Some points, one per row:
-0.45|2.60|1.17|0.72|-0.67|-1.52|4.74|0.01|1.37|-1.00|-0.39|0.02|-0.23|-0.84|0.26|2.63|-2.90|1.24|-1.19
0.56|-2.10|-1.12|1.34|0.02|-0.25|0.53|-2.22|1.08|-0.84|1.30|-0.41|0.85|-0.36|1.85|-0.43|-1.20|0.62|-0.94
0.87|0.05|0.95|0.65|1.21|-0.19|-0.24|-0.45|-0.90|-0.78|-0.53|-0.84|-1.68|-1.57|-0.58|-0.56|0.91|1.52|0.43
0.70|-0.23|1.23|-0.59|1.33|-0.20|0.25|0.23|-0.20|-0.78|-0.13|-0.26|0.34|-0.20|-0.15|-0.60|1.22|-1.04|0.26
-0.23|-1.57|-0.01|0.25|0.24|-1.00|4.37|0.03|0.23|-0.70|-0.82|0.50|1.05|-0.33|1.51|0.69|-0.92|2.85|-1.28
-0.04|2.57|-1.90|0.03|-0.83|-0.17|1.95|0.04|1.14|0.89|0.26|-0.08|0.47|0.54|-0.14|0.68|-2.10|0.65|-0.62
1.27|-0.18|0.48|-0.22|-0.26|0.01|0.29|0.36|-0.27|0.35|0.08|0.54|-0.72|0.59|-0.34|-0.75|0.05|-0.08|-0.48
-0.61|2.20|0.89|0.29|0.13|3.60|4.26|0.25|-1.31|-3.16|-0.15|-1.77|1.36|1.66|0.47|-0.19|-3.68|-8.97|-0.92
0.67|-1.41|0.52|1.34|0.14|-1.20|-1.34|1.27|0.67|0.57|-0.24|1.59|-0.81|-1.31|0.40|-1.03|0.43|-0.35|0.16
-0.74|1.78|0.43|-0.17|-0.91|0.56|-0.67|1.68|0.79|0.75|-0.81|0.05|0.58|-0.82|-0.93|0.79|-0.44|0.14|0.20
-0.02|0.14|-1.69|0.37|0.58|0.20|2.81|-1.73|2.74|-0.93|1.18|-0.48|-0.38|-0.59|-0.31|3.29|-2.92|1.70|0.47
0.16|-0.58|-0.80|0.47|0.39|-0.80|0.81|-0.59|0.26|-1.10|0.14|-0.43|1.12|-0.37|1.37|-0.22|0.20|0.75|-0.46
-0.33|0.19|-0.48|-0.88|-0.52|0.00|-1.17|0.95|-0.22|1.72|-0.33|0.06|-0.23|2.13|-0.65|-0.30|-0.72|-0.07|1.00
0.27|-1.22|-0.69|0.24|0.53|0.05|-0.29|-0.35|-0.69|-0.57|-0.17|0.08|0.09|-0.01|0.27|0.21|0.04|0.50|-0.42
-0.58|-1.11|0.32|-0.15|-1.74|-1.56|-1.65|-0.38|-0.18|-0.23|0.24|2.48|-0.34|-0.39|-0.23|0.91|1.26|3.13|-1.48
0.90|0.81|-1.28|-0.03|0.78|-1.93|4.39|-0.42|-0.13|0.92|-0.57|-0.19|1.39|1.35|2.07|0.92|-4.45|-0.82|-0.74
0.53|-0.76|0.84|-0.15|-1.88|0.60|-1.85|0.76|0.30|0.13|0.73|1.72|0.40|-0.44|-0.53|-0.03|2.13|-1.15|-0.17
-1.95|-0.68|-0.21|-0.13|-0.87|-1.02|-0.99|0.38|0.84|0.02|-0.30|1.02|-0.08|-0.23|-0.70|1.08|1.43|2.86|-1.91
-0.62|0.24|-0.02|0.18|-0.07|-1.31|1.57|0.98|-0.55|-0.05|-0.73|1.54|0.25|0.72|-0.25|0.83|-0.28|0.16|-0.25
1.46|-0.24|0.81|-0.83|-0.78|0.15|-1.19|0.00|0.43|-0.14|0.85|-0.51|0.40|-0.73|0.75|-0.82|0.95|-0.32|1.14
0.50|-1.00|-1.08|0.05|-0.25|-1.11|-2.17|0.05|-0.35|0.26|1.01|-0.16|-1.29|0.58|-1.12|-0.47|2.49|2.36|-0.98
-2.37|0.68|-1.25|0.09|-1.90|-0.31|-2.75|-0.06|-0.16|-0.69|2.41|-0.45|1.53|0.54|-1.99|-0.23|2.35|0.54|0.52
-1.08|-0.93|-0.47|0.31|0.16|-0.88|-1.87|0.46|-0.08|1.40|-1.00|1.39|-0.63|0.79|0.72|0.38|0.19|-0.60|1.25
0.01|-0.16|1.27|-0.31|0.98|-0.29|0.67|1.07|-1.07|-0.12|0.69|-0.37|0.28|-0.58|-0.43|-0.57|0.61|0.11|-0.37
-0.88|1.25|1.46|-0.06|0.44|1.28|0.07|0.38|1.53|-1.03|-0.17|-1.43|-1.26|-0.69|-1.44|-0.39|0.35|-0.54|0.86
-0.13|-0.84|-0.38|0.70|-1.00|1.51|0.63|-0.33|0.34|-1.55|0.56|1.07|1.59|-0.97|0.17|-0.80|0.32|-1.40|-1.12
1.11|-1.08|-0.04|0.09|-0.29|0.45|-0.21|0.00|-0.90|-1.04|-0.43|1.33|-0.79|-0.07|-0.63|1.07|0.81|1.02|0.42
0.21|-1.89|-0.15|0.47|0.05|0.11|0.35|-0.67|0.26|-1.69|0.92|0.21|-0.15|0.76|0.25|1.49|-0.23|0.35|0.12
-0.24|0.48|-0.30|-0.21|-0.01|0.64|0.07|-0.09|1.32|1.69|0.12|-0.77|-0.97|1.85|-0.58|0.09|-1.74|0.67|0.47
0.72|2.03|1.37|-0.21|0.66|-1.54|2.41|-1.17|1.77|0.09|0.82|0.31|0.55|0.13|1.63|1.58|-2.22|1.06|-1.32
0.24|-1.68|-0.25|0.15|-0.09|0.29|-0.72|-1.44|0.49|-0.66|0.30|1.17|-0.36|0.04|0.91|0.08|0.33|0.20|-0.03
-1.51|1.69|-0.79|0.19|-0.74|0.93|-0.47|-0.52|-0.05|1.46|-1.01|-0.44|0.24|0.64|-0.35|0.47|-0.42|0.20|0.78
0.61|-0.86|0.53|0.80|0.41|-2.39|-1.27|-0.21|0.96|0.59|-0.06|0.73|-1.08|0.61|-1.20|-0.65|1.22|2.67|0.10
-0.27|1.01|-0.60|0.18|0.14|0.42|-0.32|-0.33|1.09|-0.78|1.40|-0.04|-0.07|-0.04|-0.64|0.11|0.58|-0.23|0.66
-0.52|-1.46|-0.64|-0.55|0.59|-0.63|-0.26|-2.26|0.75|-0.31|0.75|0.25|0.06|1.44|1.64|0.85|-0.96|0.10|0.06
0.41|0.94|0.36|0.22|-1.56|-0.27|1.41|-0.40|2.20|-1.65|-1.42|-0.56|0.63|0.66|0.78|1.39|-0.31|2.92|2.00
0.53|-0.44|-0.25|-0.24|1.83|-1.20|-0.29|-1.05|0.39|0.07|0.06|0.31|0.14|-0.56|-0.02|0.51|1.00|1.73|-0.02
0.73|-0.57|-0.08|0.18|0.48|0.14|1.02|-1.80|0.56|-0.99|-0.25|-0.44|0.60|-1.64|0.13|-0.03|-0.52|0.27|0.20
-1.07|-1.63|0.46|0.53|0.04|0.42|2.71|-0.14|2.11|-1.39|-0.02|1.77|-1.01|1.04|-0.32|0.74|-1.83|0.06|-0.85
-0.66|1.07|-0.71|1.29|-1.32|0.38|-0.66|-1.27|-0.45|-0.40|-0.09|-1.21|-0.63|1.54|-0.41|0.03|-1.19|1.17|-0.02
-0.91|0.06|0.17|0.80|-0.87|-0.08|0.53|0.03|0.62|-0.07|0.60|-0.74|-0.36|1.10|0.43|-0.59|0.01|5.56|0.16
0.81|-0.84|-0.13|-0.62|-0.01|0.35|0.96|-1.52|-0.33|-1.41|-0.12|0.11|-0.09|-0.31|0.60|0.02|0.65|-0.51|0.02
0.03|-0.70|-0.74|-0.28|0.19|-1.47|0.71|0.45|-0.35|0.72|-1.11|0.78|0.75|0.09|0.30|0.91|0.56|5.75|0.64
0.12|0.39|0.04|-0.91|-1.02|0.99|-0.36|0.08|0.22|-0.04|-1.79|-0.05|-0.09|0.34|-0.01|2.04|0.06|-0.08|0.40
0.69|-0.48|-0.04|0.15|-0.07|-0.08|-1.20|-0.89|-0.14|0.42|0.45|0.29|-0.35|0.16|-0.57|-1.31|-0.10|-0.86|0.08
0.41|-1.83|-0.01|1.35|1.04|-0.55|-0.16|0.65|-0.19|0.03|1.07|-0.38|-1.25|0.24|0.16|-0.49|0.16|-0.25|0.90
-0.43|-0.43|-0.76|1.30|0.81|-0.58|1.26|0.32|0.82|-1.05|0.08|0.08|0.41|-0.98|1.63|-0.56|-0.73|-0.14|-0.19
-0.25|-0.27|-0.76|-0.12|0.26|-0.05|3.19|1.00|0.16|0.82|-0.01|0.28|-0.88|-0.87|0.38|0.60|-1.05|1.31|-0.26
1.68|2.25|-0.67|-0.20|0.05|-2.07|6.76|-1.66|0.91|-1.36|-0.17|0.90|1.09|0.05|2.48|3.26|-3.29|1.58|-0.12
-1.18|2.89|-1.69|1.66|-1.93|1.54|-0.79|-0.49|2.31|0.20|1.45|-1.40|-1.28|2.52|-2.62|2.01|-3.23|1.66|0.23
-1.25|-0.01|0.35|-0.10|-1.41|0.69|0.73|-0.02|0.06|1.47|0.26|-1.20|0.51|1.76|-1.37|-0.98|-0.45|1.57|-0.38
-0.27|-1.65|-0.79|-0.61|0.72|-0.76|-4.09|0.30|0.68|2.08|0.23|-0.68|-1.17|-0.41|-1.11|-1.75|3.06|1.92|0.16
-1.82|1.11|0.25|-1.21|-0.69|0.49|-1.29|0.66|0.67|0.45|0.22|-0.03|-1.08|0.54|-0.35|-0.49|0.08|-5.52|-0.16
-0.26|-0.22|-1.02|1.02|-0.05|1.06|0.51|-0.75|0.79|-1.37|0.59|0.71|1.64|-0.48|1.05|0.72|-0.56|-0.17|-1.13
-0.20|0.66|-0.39|0.44|0.77|-1.46|-0.13|-1.08|0.41|0.64|0.61|0.67|-2.04|-0.43|-2.36|0.83|0.60|2.33|0.48
-0.40|2.97|0.50|-0.61|-1.49|1.74|0.41|0.66|0.22|0.14|-0.20|-0.51|0.00|0.14|-1.36|-0.07|-2.81|-5.11|0.53
0.17|-1.40|1.24|-0.13|0.69|3.17|2.30|-0.81|-0.45|-0.65|-0.44|-0.12|-0.71|0.86|0.97|-0.07|-2.57|-5.53|0.05
-0.32|0.04|0.32|0.55|-0.79|-0.84|0.17|0.56|-2.42|-0.52|-1.01|2.19|1.07|-0.36|1.87|0.59|0.77|0.66|-1.32
0.82|-0.39|-0.80|-0.14|-1.30|-1.15|0.98|-0.19|0.08|0.47|0.12|0.13|-0.35|-0.14|1.05|0.21|-0.54|-0.51|-0.89
1.14|-1.01|-0.37|0.39|0.30|0.82|-0.07|0.60|0.41|-0.84|-0.43|-0.14|0.32|0.13|-0.87|-0.12|1.53|2.85|0.62
0.31|-0.24|-0.49|-0.01|0.91|-0.69|-2.20|-0.54|-0.29|-1.52|-0.08|0.40|0.41|-1.11|0.82|0.02|2.45|0.98|-0.42
0.20|-1.77|-0.54|-1.89|1.13|-3.84|-3.91|-0.13|0.14|2.24|0.98|0.77|-2.09|0.15|-0.11|-0.78|3.83|0.82|-0.06
0.11|-0.21|0.93|0.05|0.48|0.14|0.57|1.84|-1.75|0.31|-1.97|-0.21|-0.23|-0.36|-0.24|-1.63|0.64|0.36|0.66
-1.20|-0.85|-1.21|-1.55|0.52|-3.09|-4.28|0.01|-0.59|3.70|0.17|1.75|-2.77|1.37|-2.14|1.09|3.73|6.84|1.03
1.85|0.18|-0.70|-0.05|0.15|-1.33|-0.61|0.15|0.35|-1.50|1.33|-0.43|1.26|1.36|-0.14|1.31|-0.24|3.84|0.76
0.04|-1.44|0.41|0.04|1.37|-0.72|2.49|-0.71|0.68|-0.94|0.51|0.49|-0.77|-0.55|1.15|0.52|0.19|0.68|0.18
-1.02|0.25|1.28|-0.80|-1.64|-1.02|-3.50|-0.36|-0.21|-0.93|0.40|-0.63|-0.92|0.69|-1.48|-1.35|1.05|-1.67|0.66
-1.77|0.87|0.23|-0.77|-0.10|0.69|-1.04|-1.19|1.26|-0.36|-0.46|-0.39|-0.23|-0.45|-0.66|1.22|-0.55|-0.14|0.76
Then 10 other points, each followed by its number:
-0.86|1.47|-0.95|-0.62|-1.04|-0.64|-0.32|-0.61|0.95|-1.19|0.82|0.83|1.06|-0.01|-0.27|0.19|0.44|0.14|1.01 0
-0.61|-1.02|-0.26|-0.12|-0.53|0.59|0.59|-0.81|-0.27|-0.13|-0.42|2.00|0.71|0.45|0.83|1.38|-0.50|0.75|-1.82 1
0.64|-0.61|-1.40|0.70|-0.60|-2.92|-1.34|-1.62|0.36|0.78|0.66|-0.10|-0.61|0.53|-0.76|0.47|1.98|5.65|-2.41 2
-0.01|1.36|1.04|0.14|-1.48|3.44|4.07|0.55|-1.57|-1.88|-0.20|-1.61|2.41|0.27|0.21|-1.53|-2.83|-6.04|-0.35 3
0.08|-1.35|-0.13|-0.48|-0.26|1.18|-8.51|0.44|-1.73|1.51|1.24|-0.56|-1.78|0.83|-2.47|-2.36|4.85|0.83|0.52 4
0.79|0.09|0.79|0.49|1.00|0.36|2.53|-1.03|0.98|-2.92|-1.30|-0.78|0.81|-1.97|1.35|0.88|-0.75|-0.27|-0.20 5
-2.18|0.69|0.67|-0.80|1.18|1.64|-1.88|0.04|-0.74|0.98|-0.75|-0.96|-1.29|0.14|0.03|-1.79|0.23|-6.49|0.49 6
1.50|1.53|0.00|0.79|-0.91|-1.21|6.33|-0.55|2.01|-3.34|0.74|-2.54|2.29|-0.71|1.18|1.86|-2.96|3.46|0.98 7
0.16|-0.19|-0.55|-0.37|-0.03|-0.69|-3.12|0.29|-0.16|3.17|-0.66|-0.10|-1.53|0.41|-2.12|0.42|-0.03|0.45|-0.24 8
-0.08|-0.63|-0.24|0.29|0.71|-1.39|-1.63|0.80|0.15|1.31|0.44|0.40|-1.27|-0.43|0.47|-1.28|0.17|-1.79|0.16 9
Which of these numbered points is nearest to each point below, ignoring the direction in which the first points spread most? Its number follows each.
1.25|0.00|0.23|0.83|1.10|0.37|2.92|-0.54|0.68|-1.47|0.62|-1.17|0.08|-1.63|0.95|-0.49|0.17|-0.09|-0.82 > 5
-1.45|0.82|-0.32|0.25|-0.02|0.76|-0.95|1.26|0.22|2.56|-0.25|-0.62|-1.51|0.91|-2.63|0.33|-0.47|-0.59|0.61 > 8
-1.42|2.06|0.16|0.72|-1.83|2.61|1.67|-1.60|0.92|-3.00|-0.37|-0.63|1.75|-0.92|-0.90|1.38|-4.18|-3.14|0.78 > 0
0.43|2.75|0.85|0.74|-1.15|-1.25|7.71|0.59|0.28|-2.48|0.10|0.07|0.40|0.02|0.42|0.90|-3.39|-1.29|-1.50 > 2
0.45|-0.91|-0.18|0.15|0.45|-0.28|2.21|0.01|0.23|-0.43|0.18|2.15|1.49|0.68|1.25|1.59|-0.38|-0.27|-1.12 > 1
-0.11|-1.37|0.01|-0.88|0.41|0.16|-0.98|0.13|0.55|0.53|0.35|1.35|-0.39|-1.03|1.25|-0.22|0.20|-4.47|-2.26 > 9
1.39|-1.87|-0.96|1.03|1.84|-1.25|3.31|-1.20|1.09|-2.43|0.98|-1.52|0.64|-0.98|0.47|0.35|0.60|5.50|0.53 > 7
-0.50|2.18|0.22|0.42|-1.84|0.06|-0.52|0.29|0.77|-0.48|-0.87|1.02|0.89|-1.01|-1.03|0.51|0.77|0.10|0.51 > 0
0.11|-3.24|-0.37|-2.11|-0.81|-3.43|-3.58|-0.04|-0.98|3.36|0.10|3.59|-1.86|1.57|-0.03|-0.05|2.65|4.81|-1.07 > 1
-0.38|-2.05|-0.19|-2.01|1.70|-2.50|-3.03|-0.16|-0.27|2.66|0.55|1.71|-2.53|0.72|1.14|-0.14|2.02|-1.50|0.60 > 9
-0.45|-0.72|0.45|0.30|0.09|1.02|-2.57|0.38|-1.71|0.68|-0.34|0.09|-0.31|-0.12|-1.49|-1.56|1.85|0.99|0.58 > 3
0.18|0.45|-0.03|0.87|0.24|-0.76|2.76|0.52|-0.48|-1.39|0.21|0.16|0.89|-2.28|0.26|1.06|1.57|3.07|0.91 > 5
0.87|0.17|0.13|-1.03|0.62|-0.45|-0.27|-0.15|-0.30|1.39|-0.88|-1.78|-1.57|0.18|-1.78|0.12|-1.31|0.78|0.96 > 8
-0.42|-2.75|0.66|-0.91|1.65|0.26|-1.55|-0.19|0.01|0.56|-1.00|2.53|-1.64|-0.26|-0.47|0.81|2.61|2.97|-1.13 > 1
0.19|1.80|-0.26|1.09|-0.81|-1.24|-1.04|0.36|0.44|-0.26|0.46|-0.17|1.45|0.39|0.47|-1.43|0.74|1.88|0.27 > 0
-0.50|0.04|-0.56|0.52|-1.20|-0.05|0.96|0.56|-1.05|0.09|-0.25|2.71|1.47|-0.94|1.37|0.89|0.44|-0.66|-1.37 > 1
1.77|-0.83|-0.64|0.22|0.46|0.68|-0.78|-1.35|-0.57|-2.18|-0.07|-0.46|1.36|-1.38|0.79|0.91|0.97|2.16|1.26 > 5
-0.72|1.35|-0.32|-0.84|0.50|-0.80|0.87|1.18|-0.30|1.29|-0.27|-0.40|-0.10|-0.67|-0.26|-1.52|-0.43|-2.55|0.74 > 9
0.60|0.36|-0.62|1.48|0.89|-0.14|1.69|-0.67|-0.48|-1.24|-0.12|-0.16|0.83|-1.48|1.90|-0.11|1.30|0.28|-0.06 > 5
-1.44|0.15|0.81|0.41|-0.54|1.04|-1.84|0.75|-0.78|-0.33|-0.67|-0.38|1.57|-0.17|-0.02|-1.05|1.01|-0.62|-1.13 > 3
-1.12|1.24|-0.78|0.23|-0.50|-0.44|1.97|0.30|2.11|-0.17|0.87|0.01|0.90|-0.84|-0.62|1.45|-1.23|0.79|0.13 > 0
0.32|0.18|-1.30|-0.12|-0.19|-0.02|3.03|0.25|1.78|-0.26|-0.58|0.05|0.62|1.77|-0.63|1.96|-0.48|4.96|1.60 > 7
-0.18|-1.81|-1.63|-0.64|1.24|-2.12|-3.17|-0.91|0.67|1.42|1.33|2.27|-0.39|-1.57|0.28|1.30|3.40|3.01|-2.14 > 1
-0.78|0.53|0.32|-1.32|-1.10|0.16|0.09|0.07|0.87|-0.01|-0.03|-1.01|0.23|-0.10|-1.39|-0.10|0.44|0.64|1.20 > 0
0.28|-0.99|0.56|-0.52|-0.95|3.03|-7.70|0.50|-2.04|1.06|0.27|-0.77|-0.61|1.00|-1.44|-3.30|4.27|-1.03|0.34 > 4
-0.70|1.06|-1.12|-0.47|1.27|0.56|-0.27|0.78|-0.01|1.30|-1.87|-0.45|-1.75|0.59|-1.04|0.17|-0.99|-0.12|0.60 > 8
-0.45|0.64|1.07|-0.17|-0.45|0.97|0.32|1.34|-1.71|-0.92|-0.01|-0.85|0.49|0.75|0.05|-0.92|-1.17|-3.12|0.75 > 3
-1.60|-0.83|2.31|-2.51|2.12|-0.09|-0.11|0.82|-2.24|1.93|-2.65|0.45|0.23|0.83|0.62|-1.51|2.10|-3.35|-0.60 > 6
-0.99|-1.58|-1.13|0.36|-0.13|0.29|-3.57|0.10|-2.20|0.84|-0.13|0.76|-0.17|-0.78|-0.82|1.17|4.24|4.18|-1.02 > 1
-0.10|-0.70|-0.01|-0.89|-0.32|0.63|-1.98|-0.86|-2.07|0.84|-0.17|1.10|-1.57|0.32|1.28|0.27|1.36|-5.32|-0.45 > 6
0.53|0.88|0.38|-0.42|-1.40|0.81|-1.10|0.80|1.15|-0.41|0.37|-0.40|0.66|0.30|-1.27|0.62|1.06|3.08|0.57 > 0
-0.20|-0.43|1.76|-0.14|0.33|2.65|0.92|-0.34|-0.42|-1.86|-1.55|0.20|1.02|-1.85|0.28|-1.86|-0.67|-4.96|-0.48 > 3
1.46|0.01|0.39|0.18|0.37|1.55|-1.87|-0.69|-0.67|-1.07|-0.30|-0.24|0.93|-1.41|-0.01|-1.27|1.67|-1.76|-0.10 > 3
-0.33|-2.28|-0.34|0.24|0.31|0.27|-9.90|-0.04|-0.97|2.90|0.61|0.41|-1.49|0.81|-3.01|-3.16|5.75|3.22|-0.06 > 4
-0.08|0.45|-0.55|-0.89|-0.64|-3.57|3.11|-0.04|1.13|-0.82|-0.05|0.97|-0.13|-0.28|0.40|3.64|-1.38|3.43|0.47 > 7
0.68|-0.24|0.21|0.93|-0.16|0.64|0.46|-0.65|0.22|-1.46|-0.66|-0.40|-0.48|-1.51|0.26|0.40|-0.19|-0.08|0.21 > 5
0.83|-2.11|0.10|-0.70|0.73|-2.84|-2.42|0.46|-0.33|1.28|1.59|1.42|-1.28|-1.09|0.84|-0.39|3.24|2.07|0.77 > 9
-0.84|-2.23|-0.02|-0.85|1.23|-0.27|0.25|-0.27|0.30|0.44|-0.01|0.89|-0.17|0.01|-0.62|0.63|0.66|1.52|-0.93 > 1
-0.45|0.82|-0.30|0.99|-0.43|-2.48|3.12|0.19|0.82|-0.24|0.19|0.84|1.72|0.44|0.47|0.74|-2.05|1.34|-1.83 > 2
1.28|-0.66|0.07|0.81|0.41|0.91|2.16|-1.14|1.73|-1.41|-0.08|-1.38|2.11|-0.07|1.19|0.31|-0.51|4.68|-0.55 > 7
-0.45|-0.35|-0.04|-0.65|1.32|2.16|-0.15|0.34|-0.92|-0.22|-0.02|-1.05|-0.59|0.35|0.30|-0.62|-0.37|-4.29|1.40 > 6
1.08|-0.28|0.65|1.59|0.65|0.29|0.51|-0.12|-0.30|-1.28|0.41|-0.11|0.52|-2.28|0.75|-0.61|1.23|-0.54|-0.88 > 5
-0.02|0.32|0.88|0.39|-0.80|1.35|-0.24|0.03|0.07|0.03|-0.87|1.44|0.59|0.17|0.20|0.50|-0.04|-0.56|-1.28 > 1
0.44|-0.88|-0.05|1.41|1.31|0.44|-0.24|-0.13|-0.56|-0.66|0.17|0.03|-0.53|0.16|1.88|-0.82|1.08|-2.50|-0.94 > 9
-0.86|1.59|-0.69|-0.12|0.31|0.85|-2.26|0.53|-1.06|1.62|-1.32|-0.80|0.61|0.01|-1.48|0.07|-0.42|-1.17|1.09 > 8
0.35|-1.18|-1.07|-1.05|0.04|-0.33|0.22|0.04|-0.50|1.23|-0.40|0.87|-0.10|2.01|0.76|0.71|0.22|2.10|0.70 > 1
-0.14|0.61|0.35|-0.24|-0.52|1.65|-3.08|-0.88|-0.33|-0.84|-0.28|-0.51|-0.24|1.08|-0.63|-0.84|0.81|-3.08|0.83 > 4
-0.30|0.63|-0.69|-0.61|1.30|0.82|0.29|0.31|0.42|2.70|-0.33|0.25|-1.22|-0.27|-0.26|0.76|-2.07|-1.73|0.69 > 8
-2.21|-0.51|0.56|0.77|-0.03|5.67|-4.61|0.00|-1.34|-0.51|-0.56|-2.27|1.05|-0.75|-0.60|-3.05|1.87|-3.70|1.20 > 4
0.60|-1.83|-1.01|0.07|0.80|-1.92|-3.04|-1.06|0.28|1.10|0.87|2.50|-1.18|-0.73|1.36|0.48|2.84|3.76|-0.70 > 1
1.43|1.72|-0.86|0.24|-1.18|-0.75|5.80|-0.17|0.82|-0.26|-0.14|-0.06|0.70|-0.39|0.45|1.83|-4.16|-1.74|-0.54 > 2
0.60|0.37|-2.24|1.93|-0.95|-0.46|6.12|-1.54|2.95|-2.56|3.32|-1.71|0.17|-0.03|0.14|1.15|-2.27|1.40|-2.12 > 2
1.92|1.93|0.51|1.15|-0.97|-0.81|4.63|-0.72|1.36|-1.14|-0.01|-1.13|1.09|0.42|0.98|1.52|-4.61|-1.96|1.01 > 2
-0.08|-0.21|0.28|-1.15|-0.11|-0.07|-0.96|0.46|-0.39|0.08|0.60|0.36|1.07|1.32|-1.25|-1.18|0.93|-1.49|0.66 > 3
1.35|0.46|0.24|1.27|0.07|-0.42|3.07|-1.77|1.60|-0.79|0.32|0.03|0.38|-0.90|1.36|2.20|-1.02|3.15|-0.59 > 2
-1.12|-0.33|-0.22|-0.22|-1.28|1.63|-6.18|0.73|-1.09|2.43|0.82|0.43|0.99|0.91|-1.77|-2.11|3.14|-1.92|1.05 > 4
0.38|0.50|0.33|-0.13|-0.89|-0.89|-0.19|0.47|1.81|-0.26|0.30|-0.08|0.80|1.47|-0.52|-0.14|-0.40|-0.55|0.73 > 0
0.19|1.77|1.49|0.69|-1.27|1.33|1.25|0.89|-1.14|-0.13|-0.13|-1.20|0.66|2.66|0.82|-0.78|-0.85|-2.95|0.73 > 3
0.36|0.99|-0.04|-0.22|0.19|0.19|-0.77|1.29|-1.27|2.84|-0.94|-1.38|-0.24|0.04|-0.01|-0.75|-0.05|2.73|0.64 > 8
-0.03|-1.63|0.41|0.72|-0.55|-0.42|-0.05|-0.14|-0.62|-0.37|-0.17|1.60|0.13|0.00|0.62|0.04|0.55|-0.65|-1.94 > 1
-0.35|0.71|0.33|-0.17|1.14|-1.17|1.62|0.36|-0.26|-0.17|0.55|-0.66|-1.42|-0.61|-0.34|-0.28|-0.06|-1.23|-0.59 > 9
-1.05|-1.40|-1.04|0.59|2.38|-1.66|-0.65|0.38|0.06|1.64|0.24|2.25|-0.70|-1.75|0.34|0.91|1.51|3.31|-1.44 > 1
0.19|-0.64|0.09|-0.76|1.10|-0.53|-1.63|-0.50|-1.18|0.82|1.85|0.04|-0.75|-0.59|0.11|-1.90|2.25|-2.87|-0.56 > 9
1.18|-1.16|-0.45|0.69|-0.34|-1.34|0.40|-0.86|1.96|-1.69|1.71|2.25|-0.13|0.89|-0.09|1.15|-0.04|2.04|-2.34 > 2
-0.34|0.00|-1.87|-0.27|-1.13|-1.87|6.03|0.26|0.19|-0.29|-0.40|1.78|0.61|-0.34|0.07|2.17|-1.83|1.13|-1.57 > 2
0.04|0.16|0.77|-0.39|0.99|-1.88|-0.38|0.62|-0.63|1.00|0.70|0.06|0.65|1.13|0.77|-1.12|-0.20|-0.03|0.13 > 9
1.50|-1.39|-0.71|-1.06|0.88|0.61|0.66|-0.95|0.05|-1.19|0.80|1.50|0.25|0.05|0.41|0.27|-0.32|0.63|-1.57 > 1
0.87|-1.32|0.36|-0.57|0.99|-0.21|2.44|-1.07|-1.21|-0.28|0.38|0.90|-0.60|0.14|0.90|1.40|-1.33|1.21|-0.60 > 1
0.53|2.74|0.47|0.50|-0.34|2.60|2.66|0.70|-0.37|-1.86|-0.01|-2.76|1.56|-1.09|0.36|-1.03|-4.22|-6.06|1.08 > 3
-0.03|0.62|-0.94|-0.24|-0.91|2.62|-4.32|-0.87|-0.47|2.92|0.65|-0.94|-0.87|0.30|-1.29|-1.96|-0.04|-2.57|1.18 > 4
-0.63|1.65|0.65|0.61|-0.49|0.52|-0.56|-1.17|0.46|-0.25|-0.27|-0.57|0.96|0.58|0.03|0.85|-0.49|0.41|0.12 > 0
0.49|0.24|0.93|1.16|0.51|-0.53|0.96|0.37|0.73|-0.85|0.33|-0.31|1.00|-0.71|-0.56|0.05|0.34|3.15|0.18 > 5
-0.14|-1.31|-0.52|-0.24|0.26|4.02|-2.77|-1.16|1.01|-1.46|-0.29|-1.21|-0.25|0.67|-0.42|-0.04|0.92|-1.83|0.93 > 4
-0.02|-1.04|-1.07|-0.05|1.71|-0.32|0.57|0.40|-1.00|1.39|-0.43|-0.42|-0.35|-1.45|1.20|0.63|0.31|-0.56|0.31 > 9
-1.63|0.62|0.79|-0.44|-0.01|2.28|-4.62|-0.53|-0.38|2.00|0.31|-1.34|-0.18|0.76|-2.81|-1.81|2.06|-0.97|0.65 > 4
-0.37|0.47|1.11|-0.42|-1.49|0.86|-0.04|0.90|0.57|0.08|0.15|-0.31|0.31|-0.09|-0.29|-1.35|0.13|-0.56|0.77 > 3
0.90|-0.66|0.31|0.71|1.04|-0.31|0.45|-0.67|-0.72|-0.13|0.91|0.53|0.86|0.38|1.01|1.12|0.34|-0.51|-1.02 > 1
-0.19|-0.88|1.06|-0.86|0.80|-0.69|0.22|0.24|1.29|-0.77|0.91|-0.21|-0.14|0.30|-0.29|-0.82|-0.66|-1.43|-1.69 > 9
-0.42|2.10|2.00|0.09|0.75|1.03|1.95|1.48|-1.12|-1.29|-0.45|-1.52|0.00|-0.27|-0.05|-0.94|-1.11|-2.09|0.12 > 3
1.42|-1.76|0.39|-0.27|0.42|0.59|-0.01|0.12|-1.33|-0.26|0.10|1.19|-0.19|0.49|1.04|0.04|0.51|0.01|-0.66 > 1
-1.16|1.81|0.14|-0.09|0.61|-0.85|-0.65|0.31|-0.43|1.45|-1.55|-0.65|-0.06|-0.13|-0.98|0.06|-0.32|0.05|0.68 > 8
-0.51|0.39|-0.09|-0.36|0.69|0.68|0.38|1.16|-1.13|-1.15|-0.18|0.81|-2.22|0.05|0.37|-0.66|0.22|-4.61|-1.14 > 9
1.35|-0.98|0.63|-0.52|0.99|0.25|0.33|-1.43|-1.65|-1.05|0.17|-0.45|0.20|-0.58|2.30|-0.60|-0.10|-5.57|0.07 > 9
-1.42|-1.02|-0.66|-0.45|0.37|1.55|-7.07|0.72|-0.83|1.67|0.99|-0.91|0.41|-0.80|-2.21|-3.30|3.55|-1.07|0.62 > 4
-1.41|1.60|-0.31|-0.55|-1.17|0.45|-0.69|0.51|-0.17|0.57|0.36|1.06|1.69|0.22|-0.49|0.80|0.16|-2.42|-0.14 > 0
